In the data rows, zero lies at 4.5, halfway between 4 and 5.
Here is a table of points, one per row:
[4 5 2 4 2 4 4 4 6 3 6 7 4 2 6 5 4 6 3 3 6 4 7 7 6 5 4 5 5 4 4 6 4 4 3 3 4
 4 6 5 5 4 5 6 6 6 4 6 2 2 3 4 3 3]
[6 2 2 3 4 7 4 6 4 4 5 4 4 3 6 4 3 3 3 3 7 7 4 2 7 5 3 6 2 5 7 5 4 3 4 8 6
 3 6 1 6 5 1 4 6 4 7 4 4 3 4 6 5 5]
[5 1 8 2 3 4 5 4 6 2 5 4 6 4 4 2 5 7 3 7 5 5 5 6 6 5 8 5 7 2 4 5 4 6 5 2 4
 4 5 6 4 8 3 4 5 3 2 5 2 4 3 2 3 3]
[4 6 3 6 6 3 6 7 3 7 3 4 8 6 2 3 5 4 4 5 6 5 5 3 6 4 2 4 7 7 0 4 3 3 6 5 9
 8 4 6 2 5 6 3 5 5 3 5 6 6 5 2 3 5]
[3 6 6 2 4 2 6 4 3 5 4 7 5 4 4 6 5 4 7 4 3 5 6 7 3 3 5 4 6 2 6 6 6 3 6 4 5
 6 4 4 5 5 3 5 7 3 4 5 5 3 6 4 5 3]
[4 2 7 3 4 3 2 4 4 3 3 6 3 8 4 3 4 1 3 5 3 3 2 7 6 2 3 4 2 4 4 5 4 5 2 3 4
 2 6 6 4 2 2 6 1 6 7 7 7 7 5 5 4 4]
[2 2 2 4 5 5 4 3 3 5 6 6 5 5 5 2 8 3 5 4 5 3 2 6 2 3 5 4 3 5 5 4 7 8 7 2 2
 4 2 6 4 4 7 5 1 5 4 3 7 7 5 7 4 5]
[4 3 4 6 4 7 2 5 7 5 5 4 3 5 7 5 2 3 5 6 8 5 6 3 6 7 2 6 3 7 8 5 3 4 3 7 6
 2 7 3 6 4 5 5 6 5 5 5 3 2 2 4 3 6]
[4 5 4 1 4 6 6 3 4 4 3 6 4 3 4 5 4 7 6 4 3 4 5 8 3 0 5 5 6 3 4 7 5 2 3 2 4
 5 0 5 6 6 6 5 6 4 1 3 5 3 3 6 4 3]
[2 4 5 4 5 3 5 1 4 4 2 4 3 4 2 3 9 4 7 4 6 4 5 4 3 3 4 5 5 4 8 5 7 5 4 2 3
 6 4 5 3 5 6 2 5 3 4 3 5 4 6 6 4 4]
[5 4 6 5 3 8 4 6 1 1 8 5 3 7 7 4 3 3 3 6 5 7 4 4 4 4 7 7 2 6 5 4 4 5 7 3 3
 3 4 2 5 4 5 5 3 2 5 4 6 5 5 5 7 5]
[4 3 4 7 3 5 3 2 5 6 4 4 5 3 4 5 2 4 5 6 7 5 6 4 5 7 4 5 4 7 4 4 4 2 4 7 8
 4 3 5 7 4 4 7 4 3 3 2 4 3 3 4 4 7]
[4 4 5 4 4 6 5 3 5 2 5 4 7 3 4 3 5 6 3 5 3 3 6 7 3 3 7 5 7 1 4 6 3 4 4 3 4
 5 2 6 6 6 5 5 6 3 3 5 3 4 4 4 4 3]
[5 2 4 4 4 4 4 3 3 7 4 2 5 4 3 6 3 3 3 5 5 6 2 5 4 5 4 6 6 6 6 4 2 0 4 6 8
 6 3 2 6 5 3 5 4 2 5 1 7 5 4 4 6 7]
[5 6 7 7 7 3 7 4 6 8 2 3 8 6 5 6 4 5 7 4 3 4 3 3 3 8 7 2 5 3 6 4 8 4 6 6 4
 7 5 4 2 4 3 5 4 7 3 7 4 3 8 2 6 8]
[3 8 7 6 8 5 7 1 5 8 3 1 2 6 6 7 5 1 7 3 4 3 5 1 4 4 6 2 5 5 5 6 7 7 7 6 0
 6 2 5 3 5 1 8 2 5 5 7 3 5 6 2 8 7]
[2 2 3 6 5 5 3 4 6 6 7 3 5 5 5 2 5 5 5 4 4 4 3 5 4 4 5 6 4 6 3 0 5 8 5 4 4
 2 3 5 3 1 7 3 3 5 3 4 7 8 5 6 4 4]
[7 6 1 4 4 6 3 4 6 4 6 3 0 8 5 6 5 7 4 7 7 6 6 4 3 8 4 5 2 6 4 4 2 4 4 5 6
 4 8 3 5 6 4 5 4 4 7 6 2 3 5 5 6 5]
[7 3 7 6 8 2 6 3 4 2 4 4 1 5 5 8 4 2 6 4 5 5 3 1 3 7 5 2 5 0 2 5 3 5 5 5 2
 6 2 4 3 3 4 2 4 4 3 5 5 6 4 3 6 6]
[4 5 4 7 5 3 5 7 7 7 4 4 8 4 4 6 2 8 2 4 2 5 6 4 7 5 5 5 5 5 4 3 5 5 4 6 6
 2 6 2 6 2 5 2 7 3 3 5 6 6 4 4 5 4]
[7 3 5 3 4 4 4 4 8 5 6 4 4 1 5 1 5 7 3 5 5 5 4 5 5 6 5 5 7 3 2 6 5 5 2 4 4
 4 3 7 7 6 4 4 5 8 5 7 4 3 3 2 4 4]
[4 8 6 5 8 4 7 4 5 8 2 5 4 4 3 6 5 4 7 3 1 3 5 5 3 5 7 3 4 3 6 5 8 2 6 6 4
 6 3 4 3 3 5 6 4 6 2 4 4 3 6 4 6 6]
[8 7 6 4 3 4 4 3 2 4 4 5 5 4 2 6 5 5 3 4 4 2 4 5 6 3 4 4 7 5 5 4 3 4 3 3 3
 6 4 7 6 4 5 5 6 8 6 0 5 6 6 6 4 3]
[5 5 7 5 2 5 4 4 4 3 6 4 5 6 5 6 5 7 6 8 7 7 6 3 5 5 7 6 3 4 2 5 2 3 5 5 6
 4 9 3 3 7 5 5 4 1 7 5 3 4 4 4 4 5]
[3 4 4 3 3 5 3 4 7 5 6 6 4 2 6 4 3 6 5 5 7 4 9 4 6 6 4 5 3 4 4 7 4 5 4 4 5
 4 6 7 5 3 7 8 5 6 2 8 2 2 0 4 3 4]
[6 7 5 2 4 4 5 4 3 4 3 6 5 5 2 7 5 5 4 4 2 1 3 5 2 1 2 5 6 5 6 6 4 3 2 2 5
 5 2 6 7 3 6 6 6 7 4 0 4 4 5 7 4 2]
[4 3 3 5 3 7 3 5 3 4 3 1 4 3 5 6 2 3 5 7 6 5 6 2 3 6 4 6 3 7 8 5 4 1 5 6 5
 2 3 2 6 2 3 4 5 3 4 3 5 4 3 5 7 6]
[9 6 8 2 3 3 3 4 3 3 4 4 7 5 3 5 4 5 1 3 4 3 2 2 3 5 5 3 7 7 5 4 3 7 3 5 4
 5 6 8 4 5 5 5 4 7 7 0 3 7 6 5 3 3]
[6 7 6 6 6 4 7 2 5 5 4 2 3 6 5 6 4 1 8 4 4 5 4 2 4 6 6 0 4 3 4 5 7 6 5 5 2
 6 3 5 3 5 3 6 3 5 4 6 5 5 4 2 7 6]
[3 5 6 6 4 3 7 5 3 5 4 7 6 4 5 5 5 5 5 4 3 7 3 5 4 4 7 4 6 2 6 6 4 5 7 6 4
 6 6 4 2 7 0 4 6 2 5 6 4 3 6 4 3 5]
[2 6 2 6 3 6 4 4 6 4 5 2 5 5 6 7 2 6 5 4 2 6 6 3 9 3 3 4 5 3 3 4 6 8 3 5 5
 1 4 3 7 2 5 4 5 2 6 5 3 7 1 5 7 4]
[6 4 3 3 5 3 5 5 4 4 6 7 5 2 6 2 4 6 4 3 3 5 5 8 7 3 3 5 5 2 5 7 5 3 2 2 4
 5 4 5 6 7 5 4 6 3 6 5 3 2 5 6 4 2]
[4 6 5 3 2 4 4 4 2 5 0 6 4 7 7 2 7 3 5 4 3 1 4 5 6 3 2 5 5 5 3 3 2 2 3 5 6
 6 5 7 5 5 4 5 4 6 6 5 4 9 5 2 2 4]
[7 8 5 5 4 9 4 5 2 0 7 4 2 8 5 5 5 6 7 9 3 5 4 6 2 5 6 7 1 7 2 3 1 6 6 4 3
 4 7 2 4 8 4 5 2 2 7 5 6 5 6 7 8 5]
[2 4 4 5 5 5 3 4 7 4 2 1 4 3 2 5 9 6 4 4 5 5 5 6 8 6 4 5 4 5 6 4 4 6 5 5 5
 3 5 4 4 2 8 0 5 4 4 4 5 6 6 5 3 5]
[4 2 3 4 7 4 4 6 4 5 6 7 3 4 6 1 7 3 4 2 6 3 1 6 4 4 4 5 3 4 5 1 5 7 6 3 3
 5 5 6 4 6 4 5 3 4 8 6 6 5 5 7 4 3]
[2 2 3 7 6 4 5 9 5 6 6 3 7 5 0 4 2 3 2 6 5 6 4 6 2 5 2 3 6 3 2 2 6 4 6 5 5
 5 6 6 2 3 6 3 3 4 4 7 8 3 5 4 3 6]
[8 5 3 3 6 3 5 5 2 3 5 6 4 2 5 5 5 6 3 3 3 2 4 6 6 2 1 3 5 6 5 7 5 4 3 4 5
 5 5 6 6 6 3 5 6 7 8 2 4 4 5 8 3 2]
[5 6 4 4 3 3 3 5 4 4 4 5 3 3 6 5 3 5 3 3 7 2 6 6 5 5 3 4 4 5 5 5 4 6 3 4 5
 4 5 5 6 5 6 7 6 8 5 4 3 4 3 6 3 3]
[4 4 6 5 4 7 3 4 3 4 9 6 5 7 8 3 4 4 4 6 5 6 4 4 1 5 7 5 4 5 0 3 4 6 6 3 4
 4 7 4 5 5 5 7 1 3 4 5 6 5 4 5 5 4]
[3 3 3 7 5 2 3 8 7 6 6 6 8 6 3 3 5 6 4 4 2 4 3 5 5 8 6 6 4 6 4 2 6 5 6 6 6
 5 4 4 2 3 6 1 4 6 1 4 9 5 7 6 2 5]
[5 6 4 5 7 2 6 7 6 5 4 6 4 3 5 4 5 5 6 1 2 5 3 5 4 4 4 2 4 4 6 6 6 3 5 7 4
 6 6 3 3 6 2 5 5 6 6 6 4 4 6 4 5 5]
[3 5 4 5 2 7 3 5 7 3 5 6 4 3 6 6 3 4 4 6 6 6 9 3 5 4 3 6 1 6 8 5 4 4 3 4 3
 2 3 4 6 3 6 5 7 5 4 6 2 2 3 4 5 4]
[3 6 3 4 4 6 4 9 2 4 3 4 6 5 3 4 3 2 4 6 5 5 4 3 6 3 3 5 5 6 5 3 5 2 6 5 6
 5 4 3 5 4 5 0 7 4 3 5 4 6 6 3 4 7]
Along one direction, these points spread out more than along any other. Take the direction at right angles to it along which they spread out most. Go by this last direction. For each point below, how far along it does it lie, from 0 to 99? The average is 50, and the first point in the table lies past the average. One standard deviation of the points above along it is 16.
[4 3 4 7 3 5 3 2 5 6 4 4 5 3 4 5 2 4 5 6 7 5 6 4 5 7 4 5 4 7 4 4 4 2 4 7 8
 4 3 5 7 4 4 7 4 3 3 2 4 3 3 4 4 7] 37
[6 7 6 6 6 4 7 2 5 5 4 2 3 6 5 6 4 1 8 4 4 5 4 2 4 6 6 0 4 3 4 5 7 6 5 5 2
 6 3 5 3 5 3 6 3 5 4 6 5 5 4 2 7 6] 35
[4 2 3 4 7 4 4 6 4 5 6 7 3 4 6 1 7 3 4 2 6 3 1 6 4 4 4 5 3 4 5 1 5 7 6 3 3
 5 5 6 4 6 4 5 3 4 8 6 6 5 5 7 4 3] 56
[5 2 4 4 4 4 4 3 3 7 4 2 5 4 3 6 3 3 3 5 5 6 2 5 4 5 4 6 6 6 6 4 2 0 4 6 8
 6 3 2 6 5 3 5 4 2 5 1 7 5 4 4 6 7] 42
[3 6 6 2 4 2 6 4 3 5 4 7 5 4 4 6 5 4 7 4 3 5 6 7 3 3 5 4 6 2 6 6 6 3 6 4 5
 6 4 4 5 5 3 5 7 3 4 5 5 3 6 4 5 3] 63
[4 5 2 4 2 4 4 4 6 3 6 7 4 2 6 5 4 6 3 3 6 4 7 7 6 5 4 5 5 4 4 6 4 4 3 3 4
 4 6 5 5 4 5 6 6 6 4 6 2 2 3 4 3 3] 64
[4 4 5 4 4 6 5 3 5 2 5 4 7 3 4 3 5 6 3 5 3 3 6 7 3 3 7 5 7 1 4 6 3 4 4 3 4
 5 2 6 6 6 5 5 6 3 3 5 3 4 4 4 4 3] 68
[6 4 3 3 5 3 5 5 4 4 6 7 5 2 6 2 4 6 4 3 3 5 5 8 7 3 3 5 5 2 5 7 5 3 2 2 4
 5 4 5 6 7 5 4 6 3 6 5 3 2 5 6 4 2] 76
[4 6 3 6 6 3 6 7 3 7 3 4 8 6 2 3 5 4 4 5 6 5 5 3 6 4 2 4 7 7 0 4 3 3 6 5 9
 8 4 6 2 5 6 3 5 5 3 5 6 6 5 2 3 5] 49
[4 6 5 3 2 4 4 4 2 5 0 6 4 7 7 2 7 3 5 4 3 1 4 5 6 3 2 5 5 5 3 3 2 2 3 5 6
 6 5 7 5 5 4 5 4 6 6 5 4 9 5 2 2 4] 66
[3 3 3 7 5 2 3 8 7 6 6 6 8 6 3 3 5 6 4 4 2 4 3 5 5 8 6 6 4 6 4 2 6 5 6 6 6
 5 4 4 2 3 6 1 4 6 1 4 9 5 7 6 2 5] 43
[9 6 8 2 3 3 3 4 3 3 4 4 7 5 3 5 4 5 1 3 4 3 2 2 3 5 5 3 7 7 5 4 3 7 3 5 4
 5 6 8 4 5 5 5 4 7 7 0 3 7 6 5 3 3] 69
